name the system of each run:
k_203, seq 1 (11 x 18):
[[-22  -2   2  21  -8  19   6   6  11  18  17  10 -17   6  -2   3  -3   8]
 [ 12 -14  -5 -14 -19  14   0   2 -13 -21   8  13  11   3 -18   8  12  10]
 [  7  10  -2 -20  16  -5   3  -2 -13  -8  -5  -8  13  -2  21   7  -6 -24]
 [-12   7  -3  16  17   7   5   0  18   7  -6   1 -20  -5  11  -2 -20  13]
 [  9 -12 -15  12 -16   5 -11  -4  10 -13   6   9   7  -1 -23 -13  17  10]
 [ -8   7   9  -7  -2 -11   4   8 -16  -7   6 -19  22   2   7   2   8 -29]
 [-11   7  17  -3  10  -3  17  10  10   5 -10  -7 -25  -4   4  10 -21  21]
 [ 27 -10 -14  -6  -7  -5 -16 -10  14  -2   0  21  -4  -1 -19 -16  16  13]
 [ -7   7   6   2   2  -8  -6   3 -18  14  14  -3  23   4  15  -4   8 -41]
 [-20   2  18   9   4  13  17  13  -5   6  -7   0 -19  -2   5  19 -30  27]
 [ 33 -16 -23 -11 -11   1 -19 -19   6 -18 -12  14   4   1 -20  -9  13  23]]
k_203, seq 2 (11 x 18):
[[ -6 -18  -2   4  14   5   5  -6  -8   0   8  18   1 -19  17  21   2 -10]
 [ -2 -16 -14  18   9   7  13  -4 -12 -13 -10  10  -4 -20  11  -1  -3   3]
 [  0  -3 -18  15  -4  -1   5  -1  -9 -21 -19 -10  -1  -3   4 -20   5  -7]
 [-12   8   1   5  -6  -6   4   7   4 -14  -9 -25 -10  17   0 -18  -2 -11]
 [ -1   4  15 -10  -8  -5   2   6  19  -7   7 -10 -16  20 -15  -9  -3   5]
 [ 15   4  17 -18  -1  -8   0  -1  11   4  18  14   4  12 -12  -1   3  -6]
 [  5  11  14  -5  14  -3   7   1  -7  18  13  23  11  -2   2  10 -11  -5]
 [  4   2  -8   9  11   8  -2  -2 -13  10  -5  21   9 -12  -5   8 -15  18]
 [  5  -2 -24   9   1   5 -15  -8 -17  -1 -13  -7  20 -10   0  -4   0   6]
 [-16   2  -9   9  -5   3  -4  -2  -1   1 -11 -34   6  -3  14   1   1  -2]
 [-11  -7   1  -2 -15   0   3  -1  22  -6  -4 -21 -18   2  -2   6  10  14]]
k_444, seq 3 (11 x 18):
[[ -6   7 -10   4  -6   7  -9  11   7  -9  -1   2 -16   8  12 -13   1 -13]
 [ -5  -6  -2   4 -12   0 -16  -1   6   3   4  -7  -5  15 -15 -10   7   0]
 [  3  -4  15 -13  -1  -6   5  -4   1   7  10 -11   6   8 -15   4   1   5]
 [  3   2   6 -12   8  -8  19  -5   2   7   3   5  -4  -4   4  10   4  -4]
 [  2   2 -11   8   6  -5   5 -12  -2   3  -8  15   1  -5   6   2   6  -9]
 [ -1   3  -7  17   3   4  -1  -4 -11  -1  -7   4  13   0  -1  -6  -8   0]
 [ -2   4   3   4  -3   5   2  10  -6  -7  -7  -7  -1   0  -1  -6 -14  13]
 [  4   2  -3 -12  -7   1  -7   7   6  -8  -7 -11 -10   1   5  -3   0   7]
 [ -5   0  -6 -10  -1   1 -11   1   7   3   6 -12  -1   2   1   6   9  -5]
 [ -8  -9   2  -2   4  -4   0   1   1  10  11   4  -1  -5 -10  11   8   0]
 [ 11 -10   5  -3   3  -5   5  -4  -6   3   4  15   5  -8  -2   2   3   1]]
k_30, seq 4 (11 x 18):
[[-17   9  14  13  -3  10 -11  17  -4  -9   8  -2   3  17   1  -5 -18 -11]
 [ -7  -3  16  -4  -3  -6   5  -3   8 -26  -4 -12   0  18 -20   9  -5   3]
 [  6  -5  -1   0   3 -21   6 -18  -8  -5  -8 -13  22   0 -10  -3  14 -14]
 [-12  13  -2  15  15  -7  22  -4  -2  26   6  -1  10 -12   1   1   0  -5]
 [ 11  12   2  -6  -6   3  22   2   6  11  -5  18 -10  -5  -7   6  -2  27]
 [ 30   5  -6 -23  -5   2 -12  -3 -13   4  -9  12   5  -1  17  -3   0  -2]
 [-14   6  -5  -2   9  12 -24   5   8  16   6 -11  -9   4  22   6 -11  -9]
 [-10 -13   2   6 -22  10 -11   2  22 -12   2  -8 -14   7 -12   6   5  23]
 [ 13 -24   2   3 -12   3  -6  -7 -13 -25   7   0  25  -2   2  -7  12 -13]
 [-28  -3  -2  13  30   3  17   2  -6   0  12  -6   1  -8   7   6 -11 -21]
 [ -4   2  -8   0   0 -10  26   4   6  -5 -15   5 -25  -6 -27   0   6  27]]
k_495, seq 5 (11 x 18):
[[  2   7  -3 -20   2   2  15  11 -11 -11   7  14  -1   0   2  10   9 -15]
 [ -3   3  -7  -3   3   3  -7  12 -16  -5  -8  10 -17   8   9  -9  -6 -13]
 [  7  -2  -3   9  -5   7  -4  -2   4   8  -5  -1 -16   4  16 -22 -10   5]
 [  8   3   7   2 -12   9   0  -9  20   4   8  -6   2  10   8  -6  -1   4]
 [ -8   3   7   0  -1   1  -8  -6  15  -6   9  -2   7  14 -12  13   1  -1]
 [-10 -12   0   5  14  -8  -8  -4   0  -8   3   1   5  -1 -18   7  -3  -1]
 [  1  -7  -1   4  16  -8   8   1  -8  -2   3  -3  11 -17  -4  -6  -4  -1]
 [  6  14  -1  -7   5  -5  16  10  -9   0  -4  -4   7 -12   5  -4  -3   2]
 [  7  14  -6 -12 -10  -3   2   9  -8  -2 -13   1  -5   3   2  -5   3   2]
 [  4  -2  -1  -1 -17  -1 -15   0  -6   7  -8   1  -6   9   6  -6   6  -1]
 [ -4  -6   6   8 -10   2 -10  -6   7  17   3   5  -6   3   6   5   3   5]]
k_287, seq 6 (11 x 18):
[[  7   3 -15  14 -11  -3   1  12  -9  -9   1   8  20 -22  -5 -15  18  -3]
 [  1   8   7 -13   4  -7  -7  25 -29  -6  -9  -4   4  -5   8  -4 -12  -8]
 [  4   7   4 -15   5  -9  -3   5   2  16 -16   3 -31   4   8  -2 -11  10]
 [ 12 -12  -4  -4 -22   7 -13 -14  13  16   4   0 -10   9   4  -5  13   9]
 [ -8  -5  23   6 -15   9  -2  -1   2   0  21  -7  20  11  -5   9  -1  -1]
 [ -6   3  14   3  10  -3  26  -4   2 -12   2  16   4   0 -12  19  -7   5]
 [  5 -14 -24   4  10   0   3 -21 -10 -12 -12  10   4  -7   5   4   9  -9]
 [-20   5 -14  17   8  -1 -12   8 -14   4  -6 -18   5  -1   3 -12  -4 -15]
 [ -2  20  -5  -5   1  -6  14  23   3   4  -5  -1 -18  -2 -16 -17  -3  13]
 [ 29  -8  -9 -34 -10   4  -6  -3  -1  -2   1  -3  -5   3   4  -8  12   3]
 [ -6   0  23  -6   2   2 -16  -3   8  15  17 -19  10  10  17   6 -11 -12]]
k_30, seq 7 (11 x 18):
[[ -6 -12  -1   6  -4  -2 -10   8  -5  -3   3  -3   1  -6 -15  -4   2   9]
 [  6  -6  10   7   4  -3   6   3  -3 -10   6  -3   8  -4   0 -15  -7  -4]
 [ -5   8   3   1  11  -7  14   1   7  -6   0   1  -5   1   2  -1  -2 -11]
 [  1   6  -2  -5  -2 -13   2   0   0   4  -9   8  -6   0 -10   4   9   2]
 [  8   2   4  -1  -2  -7  -7   0 -12  14  -3   6   6   0   0  -4  -2   1]
 [ -1   6   8   4   2   6  -1  -1   5   7   1  -1  -2   7   9  -1 -13   2]
 [  2   1  -1  -3 -10   5  -2  -7   9 -10  -5  -1  -2   9   1   7   2   6]
 [ -1  -5  -7  -1  -4   2  -7  -5  -8  -5   0  -4  12  -1   3   6   8  -8]
 [-13  -4  -2   6   7   4   6   3  -3   4   6  -7   1  -6  -1   4  -5   2]
 [  6  -4  -1  -3  -4   1  14   1   2  -6  -2   0  -6  -5  -6  -5   1  12]
 [ 11   3  -6  -9   3  -3   2   2  -8   0   1   4   4  -3   7 -10   5 -11]]
k_444, seq 8 (11 x 18):
[[-13 -13   5 -10  -7 -26  -1   7 -25   0 -15  -9  -1   0 -27  15  17   0]
 [ 13 -18  -4 -23  11 -15  10  -2 -30   9  -4 -13   4 -14   4  -7   8  -9]
 [  0  -1 -19  -2   6  17  17   1 -19  28   8   5  -9  -8  20  -8   1  -8]
 [  6  -4 -15   8  -8  22  -4  -8  -9  15  -6  28 -17  11   0  -2  -8  15]
 [ 13  -6   2  -3   2  18 -15 -19   1 -11  -4   3   5  22  -1   1 -24  11]
 [-13   1   8   1  13  14   9  -5  24 -19  10 -19  -2   7   5  10 -18   3]
 [ -9  -2  -5   4  -6  -5   9   1  30 -24   1  -1  -8 -12  -7  10  18   7]
 [  7   5 -11  -5  -5 -11 -10   4   1 -19   4  -1  28 -11 -14   1  22  -9]
 [-12  12   1  -3  16 -11   4  26 -18   7  13  -1  11 -12 -13  -7  -1 -13]
 [ 11  -2   4  -2   2 -16   1  16  -7  21  -5  16 -24 -10  -2 -24   0   6]
 [ 26   5   4  -6 -10   2 -18 -13  -4  25  -4   3   4  12  19 -17  -6  -1]]
k_495, seq 9 (11 x 18):
[[  5  15   2 -10  -6 -10   9   2 -19   8 -20 -11   2  10  -6  -4  -6   5]
 [  9   1  -5 -12  -8 -14 -10 -10  -6  17 -17  -7  -7   7   1  -4   9   2]
 [  3  -3  -6  -3  -7  -1 -14 -10   2  26   4   6   1   1   3   4  13  -1]
 [ -1  -6  -2  -2   1  11  -4  -5   1  12  12  19   1  -1  -2  17   1   7]
 [  2 -13  -3  -4   9  13   1  -6  -3 -14   5  14   1  -3   4  15  -6   0]
 [ -6  -4  -7   0  11  11   2   3  -2 -19   3  -7   3  -6  15   2  -8  -9]
 [ -9   6  -9   0   2   8   8  14   4 -11   0 -17  -7  -5   4  -9  -5   4]
 [  4  -2   2  -8 -12  -3   4  10   3  -8   1 -13  -7   4  -9 -16   5   5]
 [  2  -1  17  -3 -10 -15  -6   7   2   7   6  -4  -2   6  -4  -9   6  -7]
 [ -1   5  12   6   2 -15  -4  -1   9  17   0  17  -8   2  -5   1   1   0]
 [ 10  -1  -2   9   4  -2   1 -14   3   2  -2  24   5   2  -4  -1   0   0]]
k_287, seq 10 (11 x 18):
[[ -5 -16   0   9  18  14 -10  -2 -15 -11   5  12   6  -4  15   6 -18 -11]
 [-14   2  -8  22  12   3  -5   3   3  -9 -14   5 -17   4  -4  -9 -18   7]
 [  7  -2 -22  -2 -12   0 -12   0   4 -18 -14  -4  -9   7 -20 -14  11  11]
 [ -1   0   3 -17  -3 -13 -17   5  -3  -6   2 -30  14   8 -14  -3   6  -7]
 [  0  15  21 -11  12 -26  17   2  15  15   5 -11  -1  -5  -6   2   0   0]
 [ 23  -1  -1  -5  -4  -7  17 -12   7  13   6  18   3 -14  16  -3  18  -5]
 [ -1   0   6  12  -6  13 -12   4 -16   9  11  10  17  -3  28   1  -4 -18]
 [-13  12   7  14   5  11   4  16  -6   4  -5  23 -13   4  -1   7 -26  13]
 [ 14 -16 -21  -6  -9  15  -6 -13  -5 -14 -17  13 -15   8 -11   1  -1  23]
 [-13 -15  -3   2  -6   5 -22 -11  -5 -12  -3 -37  14  18  -6   2  -1  -5]
 [-22  17  13   3  10 -21  24   8  21  -1   1 -20  -4   0 -24   5   1   6]]
k_999, seq 11 (11 x 18):
[[  2  28   1  -2 -16   6 -11   9  27 -16  -5  -6   5   5  17   4   1  -2]
 [ -8   3   0  -2 -12 -20 -14  14  -1 -12 -13  10  -3  -6 -15  13  18   1]
 [ -1 -25  14  -1   8 -20   6   7 -13  -4   3  -6  -2 -16  -9  -8   3  -1]
 [  3  -3  16   7   5  -4  18  -2   9  13   9  -5 -10  -2  19 -16  -7  -8]
 [  4  12  -4   9 -10   0  -3  -9   5  13  -5  16  -9  18   7  -9   4 -11]
 [ -4   1  -7   1   0  -1 -15  -4 -22   7  -5   5  12  14 -12   4   0  -9]
 [-11  -4   4   1  12   6   5  -6  -9   5   1  -9   7   1  -6  16 -15  11]
 [  6  -3  -7   4  -5  11  10 -14  14 -12  -4  -4   1   1   1   4  -3  17]
 [  7   7 -12  -7 -12   3   2   3   1 -16   0  -8  15  -5   3  -2  15  -5]
 [ -9   9  -1  -9   3  -8   9  19  -2   4   1   0  -4 -17   2  11   9  -2]
 [  5 -12  -4  -3   6  -7   4   4   2   6  -2  12 -24  -8  -5 -12   4   6]]
k_999, seq 12 (11 x 18):
[[  7   0  -6  -4 -12   3  -3  21 -11  -7   4  25  -8 -14  17  -4  13 -10]
 [ -8  -6  -1  -6  15  -2  -8  17 -19   0  -3  10 -21  -3  13  -6 -10 -16]
 [-11  -7   2   3  14   3  -7  -1   4   0  -1  -6 -25  20   0 -12 -19  -7]
 [ -3   3   9   2  -4   3  -7 -10  11  -8   5  -9   2  32 -16  -7  -8  -5]
 [ -2  10  15  -1  -3  -7   2  -9   5  -5   6   0  25  13 -18  18   2  -3]
 [  1  -2   3   8   6  -9  11 -14   5  -3   0  11  18 -16  -8  19   8   6]
 [  6  -4 -15  14   4  -1  12  -5  -2  -4  -4   2  12 -26   9  -8   9   1]
 [ -1  14 -15   5   1   3  10  15  -8   6  -8  -7  -4 -15  17 -16  -1  -2]
 [  0  11  -9 -10  -2  -4  -1  13  -6  12 -16  -2 -25   5   1 -11  -4   7]
 [  7 -10   1 -19  -3  -5 -15  -2  -7   8  -2 -11 -13  17 -12 -10  -1   4]
 [  0  -9  19 -13  -3   3 -10  -5   6  10  19 -11   6  13  -4   8  -3   0]]

runs to name:
seq 13 (2 x 18):
[[ -1   7   5   8  -8  -7   0  -4  -8   6 -13   9   4   8 -11   5  -3   9]
 [  8   9   5   0  -4   1   2  -6 -13   1 -10  -3  14   7   4   1  -9   2]]
 => k_30
seq 14 (2 x 18):
[[-14  13   9  22 -10   8  14  17  -3  -2  10   3   4   2  10 -11  -3 -14]
 [  5  10  -9 -15   1   9   6  15  -8 -12  -2  28 -13   3  -6   6  -3   3]]
 => k_287
seq 15 (2 x 18):
[[  1   1 -13 -15   9  14  17 -18  -7  36  14 -10   0   7   7   5   2  -5]
 [  5   2 -14 -32  13  16   3  -4  -2  10  13   4  -9  13  -9  11  -4   2]]
 => k_495
seq 16 (2 x 18):
[[ -2  -1  -3 -11   3   3 -16   4  -1   0  -3  -6   1  -8  12  16  -2   4]
 [ -4  -7 -13  -3  -2   5  -7   7   8  -5   2   0  -9 -15   3   6   8   9]]
 => k_495
seq 17 (2 x 18):
[[ -4 -11   8   5   5 -10 -13   4   4 -11   3  16  -4   0 -14   5   0  -3]
 [  6 -13  13   2  10 -12  -1  -4 -12  -4   3   2  11  -4  -2  -6  -7  -7]]
 => k_203
seq 18 (2 x 18):
[[  8  20 -17 -15 -14   2  10  10   5 -14  -3   6   8  -2 -13   6  17   6]
 [  6  -6  -3 -24  10  -2 -11   1 -16   5   6 -14  16 -12   7  12   1  -5]]
 => k_287
seq 19 (2 x 18):
[[ -2  -8 -26  -9 -11   2 -11   5 -11   2  -7  -8 -18   6  -7 -13  17  -4]
 [ -7  -4   9 -19   2   5   2  17 -13  11  19 -15  -5   9 -10  -3  -6  -1]]
 => k_999
seq 20 (2 x 18):
[[ -2  -5   4  20 -15   8  -2 -14   6   6  -3  -2   1   8  19  -4   1  -3]
 [-15   4   1  11  -4  10  11 -12  15   4   6  -6   1  11  -4  13  -1   5]]
 => k_495
seq 21 (2 x 18):
[[-12  -7  14  -4   7 -20  11 -17  -1  15  -8 -21 -13  16   2   4   1 -15]
 [ -6  -9   0  11 -11   0  13 -23  10  21   9  -1  -4  18 -13  -1  15  -2]]
 => k_999
seq 22 (2 x 18):
[[  7   6  23  -5 -14  -9  26  -5  22   4   0   0 -20  14   3  -6   4   5]
 [  9  -5  -3  -9 -16  10  -2 -15   7  -3  15  18  10   8   8  17  24 -17]]
 => k_287
seq 23 (2 x 18):
[[ 11   5 -17  -5  -5   2  -3  10  -8  15   5 -13   6 -12   5 -25   8  -1]
 [  0  16   5 -13  -2   3  -6  19  -5  27   2   1 -12  -2   9   1  -9   9]]
 => k_999
seq 24 (2 x 18):
[[  4 -12   1 -26 -22  11 -15   9  -6 -12   7  -2  -2  11  -6  13  10   3]
 [  6  -5  11 -24  12   2  -6  -5   4  -4   7   1  -2   3  23  14  -7 -16]]
 => k_203
seq 25 (2 x 18):
[[  2 -11   9  -9  -8   2   9  11  -5  -9   1   1 -12  -1   0  -1  -1   7]
 [  1  -5  11  -2  -5  -9   2   2   4  -5   0   0 -10   2  13  -6   6 -13]]
 => k_495
seq 26 (2 x 18):
[[-11 -16  16  26  -9 -19  12   1   0   6  -1  13 -13  -8  -7  -7  13  -3]
 [  7 -12   9  -2 -12 -15  13   3 -28  -4 -11  11  -5   7 -15 -10   8  -3]]
 => k_203
seq 27 (2 x 18):
[[ -1   6   3   0   0   7   7 -12  -5   8  -1  11   8   8   2  19  -4   2]
 [  1  -7 -17   3   2   9   0 -14  -5  -8  -6   6   7  -2  -2  11   3   5]]
 => k_999
seq 28 (2 x 18):
[[ -9  -4   1  21   1  -3 -15  -7   1   4   5   3  16  -7  16   5   6 -20]
 [-22  -3   7  20  -1   8  12   4   3  -3  -1   8  -6  -5  -2  20  -8  13]]
 => k_30
seq 29 (2 x 18):
[[ 17  -8  -9  -6  -3  -9   8 -34  -3   4 -10 -13  11  17 -21  -8   9   6]
 [ -5  18  -8  -8  18   6  31 -11  -7  10   4 -17  19   0  -5  13  -7   2]]
 => k_444
